Some points, one per row:
   1.08   1.36   0.00  -2.03  -0.47  -1.14  -0.28   1.28   1.02   0.90   0.08   0.05  -1.62   0.04   1.66  -0.92
  -0.44   0.45   0.17   0.33   0.55  -2.23  -0.29  -0.30   0.43   0.62   1.02  -0.18   0.30   0.01   0.52  -0.84
  -0.21  -0.72   0.12   0.52   0.08  -0.36   1.37  -0.26  -0.02   0.56   0.51  -0.25  -0.49   0.75  -1.11   0.07
   0.13   0.03   0.99   0.74   1.89  -1.18   0.86  -1.32   1.04   1.83  -0.14  -0.51  -2.20  -0.34   0.47  -0.55
  -0.77   0.21   0.29   0.80  -2.17   0.00   0.83   0.38  -1.00   1.47   0.57  -0.91  -0.26  -1.00  -0.74  -0.03
  -0.36  -0.30  -0.40   0.07  -0.76   0.95   0.06  -0.07  -0.31  -0.64   0.94   0.15  -0.29  -0.45   0.05   0.86
  -2.68  -0.78   0.03   1.78   0.36   1.46   1.62  -0.26   1.77   0.23   1.91  -1.19   1.49  -0.89  -0.65  -0.41
   1.04   2.53  -0.51  -0.26   0.10  -1.54  -0.32   0.99  -0.44   0.41  -2.28  -0.88  -1.00   1.65   0.90  -1.69
  -1.45   0.16   0.06   0.58   0.58  -1.39  -0.97   2.94  -0.38   0.28   0.84  -2.27  -2.24  -2.00   2.19  -0.79
  -0.44  -1.85  -1.24   0.25  -0.15   2.23  -1.83  -0.93   1.04   0.16   1.69   0.92   0.98  -1.35  -0.26  -0.38
   0.64   2.37  -0.53  -1.24  -0.59  -4.11  -0.96   1.46   0.09   1.23  -1.78  -0.73  -0.30  -0.38   0.92   1.96
   0.30  -0.38   0.53  -0.71   1.53   1.62  -0.59  -1.58   1.07   0.53   0.24   1.26   0.21   1.59   0.11   0.31
  -2.34  -1.26  -0.33  -0.20  -0.89   1.45   2.07   0.40   0.54  -0.85   2.01   0.01   0.73  -0.21   0.58  -0.79
  -0.30  -0.02   1.36   1.21   1.69  -0.66  -0.07  -0.67   1.66   0.16   0.92   1.73  -3.29  -0.94   0.16   0.53
   0.21  -1.21   0.30   0.33   0.26   1.34  -1.07  -0.05   0.82  -0.89   2.10   0.12   0.08  -0.83  -2.00  -0.81
   1.65   0.98   1.43   0.08   0.54  -0.76  -1.35  -0.73   0.16   0.38  -0.46   0.23   0.60   0.56  -0.83  -0.62
   1.06   1.52   0.89   0.36   1.52   2.09   0.31  -1.15  -0.04  -0.07  -0.96  -0.30  -0.69   0.46  -0.64   1.05
   0.08   0.37   0.39  -0.46   0.57   0.16   1.76   0.05  -0.89   1.05  -0.17  -0.17   0.08   0.63   0.34  -0.81
   0.55  -1.90  -1.26   0.78  -0.16   0.33  -0.55  -0.66  -1.07  -0.77  -1.88  -1.18   2.58   0.83  -1.67   0.11
  -1.59  -1.69   0.39   0.03   0.53   1.43   0.54   0.32   0.09   1.22   0.26   0.08   1.50   2.17   1.04   0.30
  -1.09  -0.87   0.55  -0.69  -1.55  -1.46  -0.16   1.12   1.37   0.75  -2.57  -1.23  -0.76  -1.10   0.97  -0.32
  -0.38  -0.50  -0.04  -0.58  -0.06  -0.33   0.64   1.13   0.25  -0.71  -0.62  -1.33  -0.57   0.18  -2.06  -0.35
  -0.42   2.31  -1.38   1.98  -1.29  -2.25   1.46   1.61  -1.00   0.75   1.42  -1.63  -1.48  -1.63   1.16   0.56
   0.59  -0.53   0.14  -1.97  -2.02  -1.26  -1.33   0.12  -0.95  -2.37  -2.23   0.19  -0.24   1.71  -1.30  -0.04
  -0.21  -0.03   1.72  -0.02   0.90  -0.48   0.23  -0.42   0.79  -0.01  -0.25   0.40  -2.03   1.35  -0.63   0.02
   1.62   2.30  -0.13  -1.17  -2.20   0.96   0.42  -0.60   1.56  -0.39   1.12   1.81   2.08  -1.19  -0.52   0.26
   1.37  -0.45   1.05   0.61   1.79  -1.35  -0.17  -2.89  -1.48   0.32  -1.97  -0.28   1.07   1.30  -0.54  -0.05
Then 16 other points, each followed by its number:
   1.11   0.16   0.12   0.65   0.58   2.56  -1.31  -0.64   0.86   0.29   1.07   1.97   1.57  -1.52   0.09  -1.20 0
  -1.72  -0.38  -0.57   2.25   1.07   0.26   2.73  -1.39   0.40   0.46   0.85   0.10  -1.21   0.87  -0.37  -0.46 1
  -0.61  -2.03   0.89  -0.60   1.63  -3.60  -0.72  -3.63   0.89  -0.50  -0.42   0.48  -0.17  -0.35  -0.82  -0.77 2
   0.21   3.94  -0.25  -0.58  -0.05  -1.75   0.60   0.68  -1.16  -0.30  -0.76  -0.16  -0.04  -0.30   0.64   0.50 3
   1.29   0.96   0.34   0.43  -1.40   0.92  -0.67   0.18  -0.99  -1.06  -0.05   1.76   1.64  -0.62  -0.80   1.25 4
   0.84   1.39  -0.43  -0.41  -0.02  -1.38  -0.23  -0.66  -1.38  -0.15  -0.72  -0.33  -0.11   0.93  -0.35   1.96 5
   0.16  -1.83  -1.65  -0.41  -0.03  -0.75   0.08   0.26   0.36  -0.47  -0.18  -1.48   0.02   0.85  -0.49  -3.81 6
   1.02  -1.39  -1.86  -2.80  -3.51   3.72  -0.15   0.94  -2.39  -3.08   1.02   1.24   0.92  -1.73  -0.29   0.89 7
   0.81  -2.73   0.06   0.60   2.00   2.84  -0.74  -1.32   1.92  -0.22   0.31   1.03   0.47   0.18   0.06   0.13 8
  -0.61  -0.68   0.32   0.31  -0.21  -0.47  -0.71  -1.70  -0.04  -0.02   1.96   1.35   2.22  -1.24   0.10   0.59 9
  -0.19  -0.22  -0.11   0.73   2.27   1.56   0.90   1.87   0.33  -0.18  -0.81  -0.89  -0.81   0.55   0.74  -0.77 10
   0.51  -0.21   0.54  -0.78  -0.57   0.16  -0.60  -1.11  -0.75  -0.42   0.84   1.24   0.57  -0.49   0.40   0.68 11
   0.94  -0.67  -0.71   1.16  -0.18  -0.22  -0.86   0.07   0.20   0.45  -2.43  -0.68  -0.96   0.44  -0.27  -1.16 12
  -0.13   0.77  -0.15  -0.66  -0.19   1.43  -0.21   1.03  -0.12   0.58   1.30   1.09   0.02  -1.30  -0.06  -0.24 13
  -0.63  -0.82   0.14   0.43   0.53   0.26   1.27   0.48   0.73  -0.25  -0.18  -0.42  -0.16  -0.15  -0.75   0.42 14
  -1.34   0.07   0.13   1.30   0.85   0.09   1.67  -0.57   0.55   0.39  -0.14  -1.16  -0.42  -0.02  -0.31  -0.16 15
Which of these numbered points is nearest to each point below by angle, seen from the average point of the first points? Its number follows each.
  -0.72  -0.84  -0.06  -0.39   0.62  -0.51  -0.32  -1.81   1.06   0.36   0.16  -0.10   0.16  -0.62   0.24  -0.58 > 2
   0.40  -1.14  -0.72   0.11   0.00   1.22  -1.24   0.00   0.78   0.88   0.87   1.53   1.35  -1.38  -0.60  -0.55 > 0
   0.14  -0.71  -0.51   0.58  -0.09   1.46  -1.73  -1.04   0.88  -0.89   1.36   1.29   0.53  -1.72   0.09   0.25 > 0
  -1.56   0.63  -0.62  -2.34   0.61  -0.34   0.32   0.45  -1.06   0.26   0.20  -1.76   0.36   1.21  -3.66  -2.30 > 6
  -0.74   1.12  -0.82   0.08  -0.31   0.09   1.60   0.56   0.92   1.69  -0.44  -1.59  -1.69  -0.06   0.64   0.52 > 15
   0.17  -0.42  -0.57   1.29   0.10   2.05   0.58   0.99  -0.04   0.12  -0.77  -1.29  -0.94   0.33   0.12   0.31 > 10
  -1.87  -2.82  -0.67  -0.90   0.50   1.11   1.43   0.08   0.46  -0.48   0.35  -0.71   0.65  -0.57  -0.21  -1.06 > 14
   2.18   6.06  -0.85   0.92  -0.91  -3.19   0.39   2.12  -2.30   0.71  -0.66  -1.28   0.03  -0.70   0.97   0.72 > 3
   0.64   2.43   0.70  -0.84  -0.35  -1.73   1.09   2.25  -0.73  -0.79  -0.29  -0.90  -1.29  -0.12   1.45   0.94 > 3
   0.52   1.02  -0.02  -0.45  -1.01   1.12  -0.67   0.64  -0.83  -0.98   0.22   1.05   2.29  -0.44  -0.93   1.11 > 4
  -0.63  -0.25   0.76   1.76   0.25   0.08   0.36  -1.74   0.52   0.84   0.21  -0.07  -1.12   0.35  -0.81  -0.91 > 1
   0.17  -0.06  -0.77   1.50  -1.20  -0.43  -0.35   1.20  -1.09   0.40  -0.75  -0.64  -2.42   0.86  -0.24  -0.62 > 12
  -0.40   0.05   1.52  -0.19  -0.26   1.88  -0.81  -1.22   1.06   0.53   1.29   0.88   1.80  -0.88   1.05  -0.18 > 0
  -0.82   0.34  -0.12   0.18  -0.26   1.02   1.51   1.00   0.22  -0.37   2.44   0.42   0.34  -0.46   0.33  -0.45 > 13
  -0.46  -2.58  -0.58   0.38   0.22  -1.45  -0.39   0.94   1.25  -0.24   2.84   0.80  -2.30   0.49  -1.20   0.23 > 14
  -1.04  -1.07  -3.52   0.77  -0.99   0.17   0.26  -1.64  -0.20   0.10   1.68   1.15   1.56  -0.93  -1.07   0.93 > 9
  -0.20   1.50  -0.80  -2.29  -0.15   1.33  -1.03  -0.81  -0.23   0.59   1.10  -0.64   1.07  -0.73  -0.14   0.22 > 13
  -0.63  -0.38   1.03   0.82  -0.57  -1.53  -0.45   0.27   0.36  -0.07   0.14  -0.35  -1.85  -0.05   0.06  -0.46 > 2
  -0.95   0.94  -1.71  -0.54   1.06   0.25   0.24   1.56   0.55  -0.30  -0.46  -0.28  -0.68   0.16   0.04   0.85 > 10
  -0.76   0.26   0.10  -0.33   2.23  -0.17  -0.06  -0.12   0.65   0.39  -0.57   0.70   1.89  -3.20   0.49  -1.49 > 0
   0.82  -1.25  -0.48   1.47   1.92   1.50   0.69  -2.10   1.25  -0.42  -1.38  -0.04   0.24  -0.03   0.28   0.03 > 8
   2.87  -0.88   0.21   1.40   0.04  -2.66  -1.18  -0.42   0.67  -1.40   2.28   0.56  -1.82   0.49  -1.44   0.87 > 2
   0.94   2.21  -0.97  -1.26   0.04   0.67  -1.10   0.61  -2.18  -1.48   1.15   1.71   1.68  -1.00  -0.62   1.09 > 4
   0.52  -1.15  -1.17  -0.01   0.40  -0.96   1.15   0.84   0.23   1.57  -0.03  -1.02  -2.03   0.73  -0.03  -2.66 > 6
   0.33   0.09   0.14   0.48   0.68  -2.23  -0.12   0.87  -0.37   0.68  -1.44  -1.53  -1.73   0.04  -1.77  -0.61 > 12
   0.53   0.78  -0.29  -1.19  -1.10   0.70  -1.34  -2.44  -1.50   0.32   0.25   2.04   1.61  -0.70  -0.21   0.26 > 11
   1.22  -3.56   0.90   1.25   0.25   1.95  -1.34  -1.19   0.00  -1.21  -0.41   1.25   0.92   1.47  -0.04   0.67 > 8
   0.61  -1.00  -0.35  -0.52  -0.78   0.50  -1.60  -0.73   0.13   0.09   0.37   0.69   0.22   0.01  -0.25   0.10 > 11
   0.69  -2.38   0.43   1.33   1.70  -0.44  -0.27  -3.88   0.76   1.42  -0.23   0.43   1.66   0.14  -0.63  -0.49 > 2
  -0.11  -1.75   0.94   1.21  -0.20  -1.60   0.37  -0.12  -0.37   0.85  -0.09   0.53  -3.20  -1.16  -0.43  -0.61 > 2
  -0.35  -1.37  -1.32  -0.52  -0.73   3.01  -0.76   0.22   1.27   0.45   1.06   0.37   0.69  -1.55   0.22  -1.23 > 0
  -1.55  -0.30   0.09  -0.68  -0.35   1.32   0.83  -1.45  -0.64   1.62   0.40   1.15  -0.87   0.97  -0.10  -0.47 > 1
  -0.12   1.66  -1.59   0.56  -1.40  -0.69   0.81   2.14  -0.42   0.76  -1.34  -0.72  -0.26  -0.96   2.00   0.53 > 3
  -0.59  -2.05   0.10   1.73   0.36   0.03  -0.91  -0.40   0.00  -0.75  -2.17  -1.08  -1.02   0.52  -1.02  -1.79 > 12
  -0.39   0.14   1.14   0.04   0.52  -0.35   0.87   0.64   0.09  -0.12  -0.56  -0.86  -1.27   1.63   0.03  -1.08 > 10
   1.13   0.77  -0.78  -1.25  -0.34  -0.35  -0.88  -0.77  -0.44   0.23  -0.74  -0.38   0.84   0.57  -0.54   0.82 > 5
   1.34   3.09   0.76  -0.13   1.24  -1.33   0.64   0.08  -1.37   0.19  -1.37  -0.71   0.54  -0.04  -0.50  -0.41 > 3
   0.01  -1.65  -1.15   0.60  -0.43   1.45  -1.18  -0.69   1.02   0.13   2.56   1.19   1.51  -1.01  -0.18  -0.42 > 0
   0.01   0.12   0.14  -0.50  -0.65   0.77  -0.53  -0.50  -1.37  -1.30   0.32   1.80   1.27   0.22  -2.04   0.51 > 4
   0.52  -2.45  -0.26   0.67   1.26  -1.74  -0.62  -1.00  -2.61  -1.39  -1.70   0.92   1.63   0.59  -0.31   0.54 > 2
   0.47  -1.50  -0.75  -1.17  -0.34   1.24  -0.14   0.05   0.06  -0.60   0.01   1.74   0.36  -0.89  -0.52   0.34 > 7
  -0.40  -2.40   0.80   0.93  -0.21   0.39   1.49   0.60  -0.08   1.20   0.89   0.55   0.12  -1.32   1.16   1.08 > 14
  -0.05  -0.68   0.82   0.68  -0.25   1.47  -0.14  -0.28  -0.36  -0.48   0.03   0.74   0.33  -0.51  -0.90   1.34 > 4
  -1.96   1.36  -1.10   1.03   0.09  -0.19   0.24  -0.62  -0.43   1.18   0.83   0.26  -0.45   0.42  -0.01   0.58 > 1
   0.13   0.27   0.09   1.97  -0.45  -0.48   0.53  -0.10   0.60   0.20  -1.26  -0.65  -0.97  -0.21   0.24  -0.28 > 12
   0.39   2.25  -0.43  -0.71   0.44  -1.40   0.01   2.56  -0.05   0.12  -1.12  -1.12  -2.36   0.98   1.26   0.48 > 3
   0.61   0.99   0.36   0.94   0.65  -1.08   0.09  -0.30  -1.07  -0.09  -0.82  -1.01   0.69   1.19   0.08   1.36 > 5
   2.86   0.34  -0.46   1.08   0.69  -2.10  -0.82   0.81   1.57  -0.15  -0.21   1.13   3.85  -0.62   1.35  -0.48 > 0
  -0.43   1.02  -1.34   0.20   0.36  -0.02   0.28   1.44  -0.36   0.46  -1.22  -0.96  -2.01   0.64   0.58  -0.73 > 10
